Rotation paths and how fast each direction turns (deg/step):
Each turn is a multiple of 5 degrees from 10 to 175, or 0.
Each row of a path follows its step; steps can be skipped.

step 0: [ -4 -52  -4  -2  -5 -32 -19 -40 -11 -26 -18 -14  -6  11   4 -31   7 -27
 -14 -16 -27 -14 -21 -29   3   2  28 -19 -13 -12   3 -35  18  -4  31  -8
 -13 -36 -12  29  28]
step 3: [  4 -18 -31  17  30   2   7 -29  -2 -42   0  -9  27  23  -7 -26   7 -15
  -2   4 -10 -13 -25 -26  32   8  -7 -53  -4  15  -8  30  15  21   6   5
 -23  15  47  32  -2]
step 4: [ 25 -31  10  13  53 -13  -9  -2 -32 -13  -5  25 -10  38   1  25  -1 -35
  33 -23  33 -23 -20 -16   1  29  16 -13   5   0  -6 -33  21  -8 -13  -2
  -5   0 -24  36  -7]
step 6: [ 16   0 -31  18  26  -8 -28   2  -9 -47 -44  17  -1  20  10  -8  -6 -29
   4   2 -32   5 -32 -13  13  34  44  -5  -8 -20  27  -2 -13  -3  12 -46
  16   2   3  19   0]
step 7: [ 19 -29  12  -4  -8 -35 -35 -30  -7 -41 -13  24 -10  18 -25   8  13 -13
  -9 -23  13 -32 -22  10   7 -24   3 -12  41  42   7  16  26 -17   7 -13
 -10  17  17  17  37]
step 9: [ 22 -39 -13 -15  20 -12 -13 -43  11 -37 -57 -11 -28  18   3   4  24 -19
 -18 -20   6 -23  -9  10   4  29 -25 -13 -24  13  15  -7  17  17   3  -3
  -6 -18  38   6 -26]
step 10: [  5   9   8   4  43 -12 -19 -16 -15   9 -11   5 -13  32 -27 -19  15 -25
 -12  -6   8 -27 -39 -42  26   9  47  14  -5   9 -38  -8   1 -26  16   2
 -30  20  33  21   4]
step 11: [ 11  12  26   2  23 -41  35 -23 -18 -36 -31   6 -18 -14  18  12 -22   3
  19 -52   2 -38 -36  33   6  18  21  16   2   2   9  -2   1  13  -9 -20
   5  -2  23  28   6]
step 12: [  0  -4   2  -2   7 -30  -1 -38  18 -56 -28  -7  12  26 -30  -5  25  12
 -21  42   0  -8 -23  -9  31  39  20  -6  11  -3   2  -3 -39   1 -13 -15
 -31  -7   4  17  25]
step 13: [ 39  -9  20  -1  14 -23 -23 -14 -20 -15  -9  51  -3  20  19 -27 -25 -15
  -1 -18   5  -2 -59 -19  39  -6  -4 -13  10  25  18   4   8  17  14  -7
 -10 -40   6  20 -13]
step 15: [ 18  30 -16  12  10 -12  -1 -25  13 -35  -9   5 -24  43  -9  26  14   1
   5 -15 -12 -11 -50 -21   2  10  -4   4   8 -34   1  21 -23  15  25   2
  -3 -20  40  18 -53]
Speeds:
[  3  -4   8  -3  -4  -2  -6   1   9   6   3  -4  -1   8  -5 -14  -1  -5
   9   5  -5  -3  -9  -1 -10  14   5   5   2 -14  -9   0   7  -2  -5  -4
  12  -4 -13   3  -1] => 175
[ -5 -13   7 -11  -5  -7  -9 -11   3  -4   0   3  -8 -10   6  10  -6   5
  -3  -6   1   0  15   1  -8  13   6  -3   3   6   7  -9  10   2  -5   1
   3  -1   0   1  -1] => 155
[  0   2  12   4  -9  -4 -14   1   0   7   6 -10   3 -11   1  -2  -6  -1
  14  -4  -5   0 -10   2   4  -8   5  -6 -11   8  -4 -11  -5  13   0  -4
  -6   5   6  -3  -1] => 130
[-10   3  -6   1   1   4   6  -1 -11  -3  -4  -4  -5 -10   5   9   3   5
  -5  -6 -10 -16  -9  -9  -8  -2   7   2  -5  -7 -13 -10  -1 -10  -5  -7
  -4  -2  -7  -3  -3] => 65
[  9  16   5 -10   2  -9 -12   7  -1  -1   1   7  -3  -8  -3  -4  11  17
 -11  -4   3  -2  -8   3   6  11  -6   8   0  -2  -1   1  -5   4  -4   5
  -1  -3   3   1  -6] => 10
[ -8   5  -2   2 -14  -6  -4  -6  -8   1  11  -2  -4   8   1   1   1  -5
  -4   9   1   3  -2  -7   0  -5   0  10  16   5  -9 -11  -1  -2   5   9
   3 -11  12   7  -2] => 140
[ -1  -3  -5   1   5  -9 -12   5  -3   8  -9   4  -1  -7  11 -19  -1  -3
  -2   4  -1  -9   9  -5   9 -10   4 -12  11  -4  -5   4   8  -6   1   1
  -4   3   0   4  -6] => 110

step 0: [ -5  26  12  -9 -22   6   1   6  16   1 -44 -26  12  10   7 -14  32 -11
  -4   9  21 -28  11 -33   7   0  13 -15   5 -49  33 -28  32 -17  20  30
 -28   5   5   2 -13]
step 1: [-19  -3  15 -33   9  27  -3  -3   1 -13 -25  60 -21  22   3  31 -21 -23
   3  21  31  19  11  25  -7 -29  37  12 -14   0  10 -20  15  -2  14  12
  -2 -11   3  10 -26]
step 3: [-24  30 -34  -9  14  17 -25  -6   4  13 -37  20   6 -15  25 -17  37  21
  -8 -14  22  -7  -1  25 -10 -32 -31   9 -36 -12  14 -15   7 -11  29  27
 -22  -4  -4  -2 -25]
step 5: [-14 -19  18  10   8  20 -15  -6  -4 -29 -38  23 -10 -28  33 -27   5 -13
 -18  22   1  -6  -9  43  15  29 -29  -3  -3 -43   6  15   6 -19  19 -38
  -7  10  -4  10  16]
step 6: [ -9  -9 -34 -40 -31  19 -21 -10 -15  11   8  21 -10 -33 -19 -14   5   4
  -7  -1  -9   0 -22  16 -28  -9 -35  45  -2  -1  10 -31   0 -10   8   5
  31  39  20 -16 -16]
step 7: [-19  13  23 -17  -4   7  17  14 -24  42 -32   1 -11   6  -2 -73  15 -27
 -21   2 -27 -12   8   3   8  23 -17 -11  11  -7  16 -15   1  16 -25  -5
 -14   3  23  26 -12]
step 9: [ 27 -11  10 -24 -25  30   0  34   4  -9   8 -24 -30 -31 -37 -14   5 -52
   1   0   2 -21  -5 -10 -23  16 -15  10  23 -17  -3 -42   8  -5  19  19
 -11  23  -2  15   4]
step 12: [-24   3   4   5 -16  13  11  46   8 -23  -2   4 -27 -10  -1  -5   4 -11
  -3  -4 -12 -34  13   9  15 -17 -19 -18 -19 -12   9  -1  45  -9  61   9
 -37 -15 -18  29  -6]
step 13: [-12   4  26 -38 -43 -36 -14  -1   9 -42  13  36 -13  11 -10   9 -37   5
   1   1  12   5 -20   7 -20   6 -10  16  -7  27  10 -28  45 -15 -11 -12
  22 -10  12  16  -8]
step 14: [-10  -3   2   4 -28 -10   6 -18  25 -20 -42   6   6  -7 -13 -47  22  12
 -27  -7 -10  11   6 -19  -2 -21  -5 -11  12 -44 -16 -19  45   1   2 -25
 -28  -9  22   7  31]
step 15: [-51  -2 -16 -17 -40 -10   4  -7   2  17  -8   5 -13   6  -5  -2 -20  22
   6  -6  -7   7  28  18  -7 -48  21   7 -15  -9  34 -18  16  -9  41  10
   4  -2  -5  -8 -49]
Speeds:
[  9   1 -17   2   0   7   2   0   1  -9  -4  14  10  -9 -10   2  14   3
  -1   5   0  -6  -1 -11  -2  -9   4  -1  -1  -2  -3  -4   0   1   7  10
  -5  13   5  -5   6] => 130
[ -3   4  11  -5   7   3  -2   1   0   3  -4  16  -4   7   2  -2   7   5
   2   2   4  -5   1 -10  -1   2  10  -1  -2   5 -12   2   3   7 -16  -3
   6  -7  19   7   0] => 115
[ -6  -3   6   7  -4 -13   3  -2  11  -4  -2   0  -2  -5 -12   4  -9   7
  -1  -6   1 -10   2  -5  -8 -13   3  -5  14   4   9   4  -1   2   5   5
   1 -14   5   5  10] => 20
[ 6 -1  3 -8  9  2 -8  4 -1 -9 -4  0 -1 -9 -2  6 -9 -8 -1 12  5 12  4 -6
 -7  8 -2  5 11 -1 -1 14 18  1  6  1  2 -2  3 -7  0] => 90
[ 12  -6   4  -2   4   4   5   0  16   5   8  10   6  -4   2   3 -12  -4
 -10 -13   3   2  -9   7  -5   1 -11   3  -1  -4 -10 -11   3  -5  -2  -3
   6   3   5   0   7] => 95
[-10 -14  -8   1   8   5  -6  -9   2  -5  -4  -4  -4  -7  10   4   4   4
 -10  -8  -6   1   0  11   1  10  10  -5   3   4   8  -6   5   2  -8  16
   2   0   7  -5   1] => 25
[ -7  -8   5  12  11  -1   6  11   0   5 -11  -1  -1   8   3 -10   4  -3
  -3  -2   3   2 -12   4  -6  -5   0  -2 -14  -5   1  15   7  -1   9   5
  -6   4   2   1   9] => 155
[  5  -1   8   4   5 -16   3  -6   3  -7   3  12   4   6  -6 -13   1  -3
  -3   3  -1   9  10   5  10  14   3   7  -2  12   4  -2  -8  -5  10   8
  -2   2   3   1   0] => 125

step 0: [-15  13  22   9  14 -15 -12 -20 -25   7   3 -10  -7  30  33 -30 -33 -21
  39  67   1 -14 -16 -13  -5 -21  -7  21  -9 -19 -21  34 -20 -21   8  22
  19 -28 -22   4 -44]
step 2: [ 21  25   5   1 -10  18 -44   3  -8  -4  35 -14  15 -15  -8 -45 -29 -24
  10  15 -27  -3   3  15 -29 -18  28  16  12  -9   5 -32 -15  20 -11  20
 -19  53   8  14 -57]
step 3: [  2  27 -23 -36   2 -28 -39  48 -18 -10 -31 -21   5  -8   3  13  36   6
  21  10 -27  -3  33  20 -11   0  10  50  39 -20   3   5  22 -39 -30 -14
  -1  14 -17  14   4]
step 4: [ 16  41  23  -2  30  32  -9  41 -16   2 -16 -49 -10 -15 -21  -3 -32  26
  -7 -36  35  -9  -1  39  -3  13  30  14 -22 -41 -19 -25  -4   0  22  11
  23  19  -2   2   3]
step 6: [  6  25  11  -6  10   3 -34  31   2 -46 -15  -1  20   7  33  28 -37  57
  -2 -13  28 -22 -19 -24  23   3 -24 -12  17   7 -24  -5 -14  21   6   6
  -8 -27 -52 -11 -29]
step 7: [ 33  -7  29  21 -13 -15 -45  25 -42 -39  47  11   1  -1   2 -19 -30 -10
 -26   1  10 -14  28   8 -14  -8 -18  12  -8  19   2   6 -13 -20  15  23
 -47 -23  40 -25  -3]
step 8: [ 20   5  20  24 -28 -13 -12  17   9 -20   5 -30  19  10  37  25   9   8
 -43  27 -25  14  36 -32  -1  30  18  57  18  -1  14 -24 -10   8  -5 -44
  -5 -17 -19  16 -30]
step 9: [ 10   3   5  30  22   4 -59 -17 -44  10 -22 -11  -8 -38   1  -3   0 -15
 -45   2  10  14  -6  -2  30 -25   6  36 -12 -74  14   7   9 -11   9  13
  -5 -23   0   0  -5]
step 10: [ 41  -6  -6  11 -19 -25  -1   0 -28  25 -20 -29   8   4  31  38 -19  -9
  -7   0   4  29 -25  10 -62 -26  24  15 -27  16  -3 -45  41 -21  15 -13
  20 -13 -16   6  10]
step 12: [-12 -19  10 -25  49 -36 -14  11 -32 -25   8   8  14  12  -4  12 -29  12
  35   4 -11  30 -19  27 -52   6  14  25 -20   5 -12  15  -9 -27 -29  11
 -34 -34 -16 -39 -10]
step 15: [ 29  37   8  -6  10  -6 -13  19 -10  13 -29 -27  -5  -3  14   4  12  17
 -18 -62  37  -7   7  45  17   3  26  36  18  23   7 -30  16   7   8 -20
 -19 -11 -30 -19  46]
Speeds:
[ -3  17  -9   1   7   5   3   9  -1   6  -1   6  13   9  -4  -6  -4   1
   9  -7 -12  -4   1  14  -3   7   7  -1   2  -2  -5   1   5   3 -14   7
   2   7  -2  -4   6] => 35
[  7 -13   1  -2  -1   2   0  -7  -2   0  -7  -2   3  14 -17 -16  -2  15
  -1  -5  -6  -6  -1  -7  -1  -4  -7   9   0   1   1   5  14   4   2  -7
   4   1   0   0  -1] => 0
[  8   9   2  17  -1   9  -4   0   5  -5 -10  -5   5   5 -13   1  15  -1
   5  -1   7   4  -6   2   3   7  -2 -10  -5  -3  -4  -1  -6   5   8  -3
 -10   2  -6   4 -10] => 155
[-13  -2   9   8  -1  -2  -5  -3 -19  10   7  -5   1  -3  -4   6   3  16
   5   1   2  -1 -11  -1  -2   8  -4  -1  13  -1   4  -3  -3   1   1   4
  -5   3   0   5  12] => 130
[  8  12  -3   7   0   8   1  -1   2   7  13   6  -1   5  -3 -11  -1   1
   1   2   1   5   0  -9  11  -8  -1  12   5  11  11  -5 -10  -9  -7   0
  -6 -10  -6   3   3] => 55
[  5   5  -6   7  -1  -8   4 -11  -7  -8   6   1  -1 -11  -3 -15  -4   3
  -1   5   7   3  -7   3   4  -5   1   4  -5  -9  -8  12  -6   2  -2  14
   0   7  14   2  -4] => 155
[ -3   3  -3  10   1   3   9  -1  -2  -6  -2 -14  -2  -9 -13   8   4  -9
  -6  -2   0 -10  13  -8  -9  -8   7   7  11  -5  10   3   5   6  -9   4
  -3   1  -1  -4   2] => 65

step 2: [-16   3 -24  29  16 -23  -4 -16  50 -26 -26   7  29  14  -3  37  -3   6
  -3  23  28   5  45 -11 -15   9  37  15 -20 -20  -8 -10 -17  23  12 -17
  18  -2 -22 -26 -33]
step 3: [-13   6 -18  13  20  17  39 -16  26  54 -21  17  -7  -3 -41 -11 -11  -2
 -11 -28  24   0  33   8 -11  -8  -5  17 -25  19 -16   3 -22   8   4 -37
  48  19 -28  -7 -15]
step 4: [-23  17   6  21 -19 -11  -8  14  -2  67   8  25  16  27  18 -22 -24 -15
 -29 -30  14   0   7  20  20 -20   1  -7 -31  -4  47  -6 -30 -16  -5 -29
   1   1 -17  -9  22]
step 5: [ 17  15  -7  37   9 -44  -3   1  35  -8  -1   9  13  27  19   1 -16  24
 -12   1  43 -13  19  33   9  10  45 -15 -21  20  31  -8  -1 -20 -15  -9
 -25 -31  27 -25  26]
step 6: [ 29   2  -2  -1  18   6  21 -18  37  -3 -28   6 -35  24 -16  -2 -22  15
  22 -11  25  -5 -10  19   0  30  28   7 -41  20 -27  13  -1  24  -4 -21
  28   4  30   3  56]
step 7: [-11 -30 -19  -4  -6   8  -3  -9   8  35 -13   2  -9  23  28  10 -24 -33
   3 -16 -17  17 -20   2  33   8   1  13 -48 -32  14  25 -24  40  38   0
  20  18  35 -10  31]
step 8: [ -7 -14 -15  18 -10 -25  21 -13  20  -4  -9  -2   4  -3  -1  11   7 -13
 -39  -1  20  -9  24  22  42   3  11 -13   3 -26  45   8  -4  23  25  48
  15   1  36 -54 -17]
step 9: [-18  16  23  -2   4  -7  25 -14  -2 -13 -31  15  -7  13 -41  -8 -10  20
 -12  15  25 -28  14  42  21  15  29 -18  26  -1   2  26   6  17 -12  16
  51  40 -21 -25  24]
step 13: [-44 -11 -14   1  30  12 -18  -3   8 -30 -19 -12 -21  21  42  -6  -2 -12
  12  -3 -14   2  14   9  33 -22  40  -7   1  19 -34  13 -51  27  29  15
   0  13 -22  13  24]
step 14: [ -6  -3 -25 -31   2  18  23  -6  45  15 -21  22  -5 -21  30   5  23 -23
 -24  -7  -3  12  29  28   8 -19  21 -50  -8 -12 -28  29 -30  15   8  25
  -8 -21   5   6 -31]
step 15: [ 24  22  -5 -21  -4   6  12 -10  -9  11   0  11   1  11 -23  -2 -20  -8
 -29 -17  24  37 -17  25  -7 -28  37 -49  28 -41 -14   0 -37   5 -34  -5
  18  20   0 -27 -25]
Speeds:
[ -9  -1  -1  -8  -6  -8  15   6  -7  -4  -5  11  10  -5  -1   5  -4   1
   0   3   5   7  -5   9   3  -4  -5   5   1  -7  -8  -6   8   5   5  -3
   6   3 -11 -14 -12] => 55
[-11  -1   6  -8   6  -5  -8   8   4 -15  -4   7   6   2  -6  -2  10   9
   2   2  -5  -2   5   1  -3   9   3   0   3   8   2   2  -5  10  -4  -1
  -6 -11  -8 -10  15] => 95
[  2   5 -12  -1  -4   6 -12   2  -3  -5  -5   4  -9  -5  -6   3   7   1
  -4   7   8   1  -4  -5   8  -5   0   2 -10 -13 -17   6  -4   2   9  11
  -7  -2   8  -7   6] => 55
[ -7  -3   0 -15  10  -1   3  -4   6  14   6  -3   6   7   5  10   3  -1
   1   5   1  -5   2  -8   3   7   0   5  -4   6 -21   5   4  -5  -1   4
  13  -6  -2   6   4] => 100
[  4  -7   1   3   5  -8   6  -7   3   2 -11   5   7  -6  -2  -9 -10   4
  -8  10  -8 -10   0  -8  16   0  -6   3 -12  -1   3  -5   4   1  -9  -2
   0   4   8  -4  10] => 20
